In the rows, zero is written as 128.
Each path below is one point turned by a fixed rotation once a step. After each direction that follows a path, write how fast that rotation turns it, in degrees per step (0 if it stays still).
Each turn is a multiple of 5 degrees from 10 to 175, or 0.
Each row of a path follows its step; steps can be skipped.
Rotation 1:
step 1: [135 127 137 123 129 117 126 128 125 138 122 117 133 121 122 122 130 136
 121 128 129 116 134 129 124 129 132 132 124 133 126 128 128 127 123 128
 126 136 133 129 131 116 135 128 125 120 123 130 123 129]
step 4: [126 131 135 128 123 119 134 128 125 133 126 128 130 131 123 131 123 134
 137 124 123 125 130 137 129 132 132 125 118 130 116 123 133 116 132 127
 127 138 118 130 136 128 135 131 130 130 126 119 123 134]
step 7: [120 134 108 128 119 128 126 123 117 129 133 129 125 134 137 127 128 128
 130 123 123 128 126 132 126 128 125 134 124 124 120 132 134 123 130 134
 127 135 124 128 139 133 127 131 126 131 125 125 133 126]
step 8: [127 131 138 122 119 133 125 133 121 125 131 137 136 125 127 139 130 134
 131 132 117 124 129 132 129 129 136 125 126 131 129 128 128 132 141 129
 133 139 127 122 125 125 131 132 134 122 122 127 133 129]
step 9: [128 132 126 131 126 130 133 130 121 129 132 132 130 135 129 130 131 130
 128 135 126 123 121 123 131 136 123 124 123 131 120 135 125 132 119 121
 117 139 137 141 134 138 131 134 131 133 129 132 131 124]
step 11: [123 134 121 137 122 125 132 131 115 120 129 137 132 135 134 135 122 129
 130 137 116 130 123 127 121 134 127 124 123 123 124 132 123 128 131 122
 134 125 127 133 125 124 118 126 127 124 125 124 130 128]
step 13: [136 129 133 133 118 125 130 138 126 125 126 128 130 123 120 138 123 127
 123 136 130 118 123 120 124 129 134 123 128 128 122 135 129 130 121 125
 124 126 131 136 118 132 124 121 130 136 118 127 128 128]
step 14: [128 134 120 128 134 116 125 122 124 128 128 120 124 138 131 125 131 122
 127 130 126 133 136 111 121 131 127 133 134 127 124 129 124 139 125 125
 134 128 131 133 126 126 122 124 127 122 128 128 136 134]
step 16: [132 126 133 132 126 119 136 133 120 129 130 119 131 134 121 125 127 122
 121 122 132 127 122 120 132 134 140 132 129 130 133 127 128 128 130 130
 134 130 131 138 132 130 123 130 120 124 120 116 133 126]
step 17: [134 133 135 129 130 125 125 127 138 132 129 119 133 125 130 126 128 135
 125 135 136 117 143 111 128 127 128 126 126 126 120 126 130 128 127 123
 123 129 125 124 122 128 133 124 127 126 122 125 131 132]
step 18: [125 121 123 130 125 108 124 127 129 131 121 128 124 129 130 125 120 123
 126 124 126 128 126 124 116 128 125 123 134 131 124 121 133 124 124 129
 133 128 125 140 137 129 132 121 125 130 128 119 131 129]
[129 124 130 128 125 127 128 129 127 127 126 127 128 124 127 127 128 127
 127 129 125 129 125 128 125 129 128 129 128 128 130 126 126 130 127 127
 130 129 127 128 128 128 129 127 130 126 126 128 127 124]
145
[127 127 125 130 128 129 127 128 130 129 128 129 129 130 126 125 130 126
 129 129 130 130 128 128 129 127 129 130 129 128 127 130 127 126 128 130
 130 132 129 131 128 127 128 127 128 125 128 128 129 126]
160
[128 130 131 129 128 129 129 130 129 128 130 128 127 126 128 129 128 127
 127 129 129 129 127 126 129 126 130 127 126 127 127 128 126 128 130 129
 126 130 124 126 130 129 128 129 129 129 128 124 131 128]
85
[131 130 129 131 127 128 127 129 128 130 128 128 127 128 126 127 129 129
 126 127 126 129 128 126 128 131 126 128 128 130 128 128 126 127 127 128
 129 125 131 127 125 129 127 126 128 128 129 125 131 130]
20
